One turn sends every row of this set to another row. A few are shown first. Where does it send the rows asked after them?
j958: [  4  -5 -14  17 -15  32  15  10  31 -16  21 -15  18  -9  -8 -13  -5 -46
   8  25  18  -3  -8 -39   0 -41  26  -2 -26  51 -36   5  -7]
j212: [-15  -9  18 -11  20  41 -41   9  -2 -28  15  -4 -20 -34  -6  -3   6 -36
   4  22 -11 -13  -6 -12  -5 -15  14  10  -2  39  -2  -2  -8]
j281: [ 24  -4   0   3   0  -6  -6  24 -10  12  13   9  16   9  -9 -11  17 -25
  -3  55  -3 -11 -24 -13  44 -36  13  18 -15  37   2  30  -6]
j226: [ 14 -14 -17   7  14 -33  31 -20  -9 -16 -27   5   0 -18   3 -24  -7 -14
  36  50  28  -3  26 -18   3 -37 -12 -19   7  44   3   4  -1]
j768: [-12   2  11   0  25  39 -36   1   1 -21  17 -30 -25 -26 -18  13   0 -19
   9  15   7 -12   4 -17   6 -18  13  17  10  39 -10   0  -7]
j804: [ 29  -4   0  23  19 -14   1   1 -26 -26 -14 -22  -7  -4  21 -23  -1   4
  19  44  11 -19  -8 -23   1 -19   0  -4  28  26  35   1   5]
j611: [  7  11  39  -1  31  11  -9   2  14   5 -14 -22 -31  -1   8   5  10 -13
  15  41  10  15 -17  -3  15 -28  10  13  -5   8 -28  15  -5]
j870: [  8 -38  -9  18  12 -41   4  12 -21 -35 -15   5  37  16   5 -15  -1 -25
  31  38  -9 -10  22 -27  -6 -26 -12  -7   6  34   1 -18  -5]
j584: [-13 -12  -6  26 -23  43  16  27  25 -30   8   2  19  -8  -5 -12   2 -41
  12  27   3 -20  -4 -20  10 -46  10  -9 -26  39 -20  12  -7]
j628: [  7 -11 -17  -5  -2  -1  18 -23 -25  -4 -44   1  15 -10  26 -22   5 -26
  11  26  23 -16   2   6  -8 -22 -26   8  -2  54 -24 -10 -10]
j913: [  0 -13 -12  21 -16  34   5   8  31 -14  22 -13  21  -9  -5 -11  -3 -47
   5  19  14  -7  -8 -35   8 -42  14  -2 -32  47 -36   2  -8]
j123: [  0  -6  21   0  -1   2 -10  29   3 -36   1   3 -27 -17 -16 -12  -3 -35
  39  36 -14 -19  16 -57  21 -10  -4   1 -12   9 -24   1 -19]
j807: [  2  11  33   6  23  13  -3  -1  15  -1 -15 -28 -25   5   4   4  12 -12
  24  37   8  25 -13   0  12 -27  12  18  -2   6 -28  18  -5]
j2: [ -2 -28  -7  -6  17   5  19 -27  -8 -22 -38   2   5 -11  35 -11   3 -18
  26  34  34  -6   3   7 -18 -45 -10  -8   4  54  -9  -8   7]
j87: [ 28 -23 -19  -7   6 -22  -2 -24 -29  -4  -7  -4   2 -26  -3 -23   0 -25
  31  37   5 -31  33 -28  -3 -20 -29   9  10  47   7  -6  -9]
j987: [ -2  -5  12   0  37 -14 -10  31   2  -8 -18   4 -10  10 -26  17  11 -20
  18  48  -5  14  29 -19  -5 -35  24  17  -8  40 -42  -5  -1]
j494: [ 11 -26   6 -14   6   4  18  -1  16 -29 -17   0  28   7   9 -15  -3 -17
  28  40   6 -11  14  -5 -18  -3 -30  -4  -8  23 -33 -35 -22]
j572: [ 13 -18  24  -2 -29   7 -17  36 -11 -12 -16   7  32  11   4   6  16 -30
  26  26   1 -27  -7 -28  16 -42   7  18 -15  50 -36   2 -38]
j292: [  0   1  35  -3  23  13 -19  10   9 -17 -22   3 -22  -6  18 -10   8 -19
  14  40  14  22 -32  -3  19 -24  13  -3   1   7 -20  24 -11]
j291: [ 20  -8  -8  18  12 -20  14  -5  11   0 -33  -8  21  10  34 -38  10 -12
  21  55  -3   6 -12  -6 -17 -31   8  -2 -11  35   7 -14   2]
j78: [ 33 -26   8 -19   4 -19   8 -33 -40  -5  -6  -5  -2 -18  19 -12   9 -17
  14  39  19 -24   3  -9   3 -20 -26   8  -1  49  10  -9  -4]
j453: [ 31  -6   4 -16   9  25   1 -16   8 -11  -2 -23  22 -14  33 -22  -5  -7
  21  39  25 -28 -24  -8 -23 -21   4  -1  18  46  10 -15 -17]
j724: [-15   5  -3  -6  32 -12 -24  38   6 -12 -33  22  -6   0 -18  -2   5 -19
  30  52  -6   4  13 -22  13 -34  30  11   3  44 -24   4 -13]
j726: [ -8  -3  12   3  33 -17 -16  37   0  -5 -30   3 -17   6 -17  13   8 -23
  13  48  -5  11  23 -19  -1 -33  24  13  -9  47 -43  -7  -2]
j386: [ 12 -21  26 -15 -17  -1   4  26  -9 -11   7 -13  33  16   1  17  -3 -47
  31  26  16 -15  -8 -32   9 -38  15  17  -4  54 -52   8 -30]
j118: [ 24 -17 -18  17  30  19   4   0   9 -44  -9   6  11 -15   7 -22  -3  -4
   0  36  22 -18  13 -29 -30 -26  -3 -23   5  33   0 -26   8]
j957: [  9  -7   0  10  12 -16   4  15 -22  10  21 -13  22  22  -4   3  11 -47
   5  37  -7  -6 -21 -20  32 -44  19  27  -6  35 -11  32   9]
j251: [ 25 -21  20  35   9   7 -24   0   9 -12  18 -17  19  -7   6   6  10 -24
  15  20  21   2 -11 -37   8 -74  29  -9  -3  34   0  26  -4]
j430: [ 12 -24  24  -9 -26  -7  -5  28  -5  -3   7 -16  29  10   0  13  -3 -46
  30  29  10 -17  -4 -33  15 -37  11  16 -11  60 -46   5 -35]
j454: [ 17 -32  -7 -13   1  14   7 -32 -23 -10 -16 -10  -4 -14  34 -22   7 -33
  20  25  13 -30   0  -7  -8 -18 -39  15  -2  35 -10  -9   3]
j766: [ 25 -28  28  22  -3  14 -23  13  12 -22  23  -2  17 -17  -8   2  10 -14
  20  37  15   1  -5 -19   9 -64  24 -16   1  38  18  30 -16]
j559: [ -3  -9  14  16   2   0  -6  30  -4 -41   1 -14 -34  -9 -23   2 -10 -30
  20  25   6  -4  22 -53  22  -6  -5   0  -7  19 -40  -2 -10]
j261: [ -1  -9  -2 -13   9 -20   8   3 -22  -4 -18 -22  19  14  11 -12   2 -12
  34  49 -15 -19   1  13   4   0 -13  25  16  44  11 -16 -14]
j791: [ 30 -19  18  35   2   1 -24  -4   6 -11  21 -23  16  -6   1  -1  12 -25
  20  20  14  11  -8 -43   2 -66  34  -1  -5  34   2  23  -6]
j888: [  9 -29 -21  17   1   2  20 -17   3 -23 -40  -2  10 -12  16 -19  -4 -17
  46  32  28 -12  30 -13 -16 -48 -24 -11  11  39 -14   0  -5]
j104: [ 21 -34 -22   2  16  -9  20 -25 -10 -16   3  -4  -7 -21   1 -17   0 -16
  33  51  14 -24  30 -20  -2 -41 -20  -6   5  44  24   1  16]
j465: [ 11  -5   2  11  10 -19   6  23 -16  15  17 -12  16  16  -3   3   5 -42
   5  46  -1 -13 -20 -20  37 -49  21  18  -5  43  -8  35   6]
j62: [ -8   6  10   4  16  40 -31   4  -9 -24  11 -34 -26 -22 -15  11   2 -19
   6  12   9  -6   0 -18  -1 -14  21  23  12  44 -12  -1  -8]
j656: [ 11 -24 -16 -10   9   8  18   1 -16 -42  23  -8  28  -5   2 -16 -19 -29
  18  30  13 -43   0 -27   5  -3 -26  -5  21  31   1 -10  -8]
j268: [ 11  -6  17  10   5   3   1  29 -12 -41   7 -12 -35  -7 -25   4  -5 -28
  12  28   8  -6  19 -57  14  -5  -1   5  -8  18 -42  -2  -5]

j62 turns into j958
j118 turns into j656
Now these:
j465 turns into j611
j724 turns into j281
j454 turns into j888

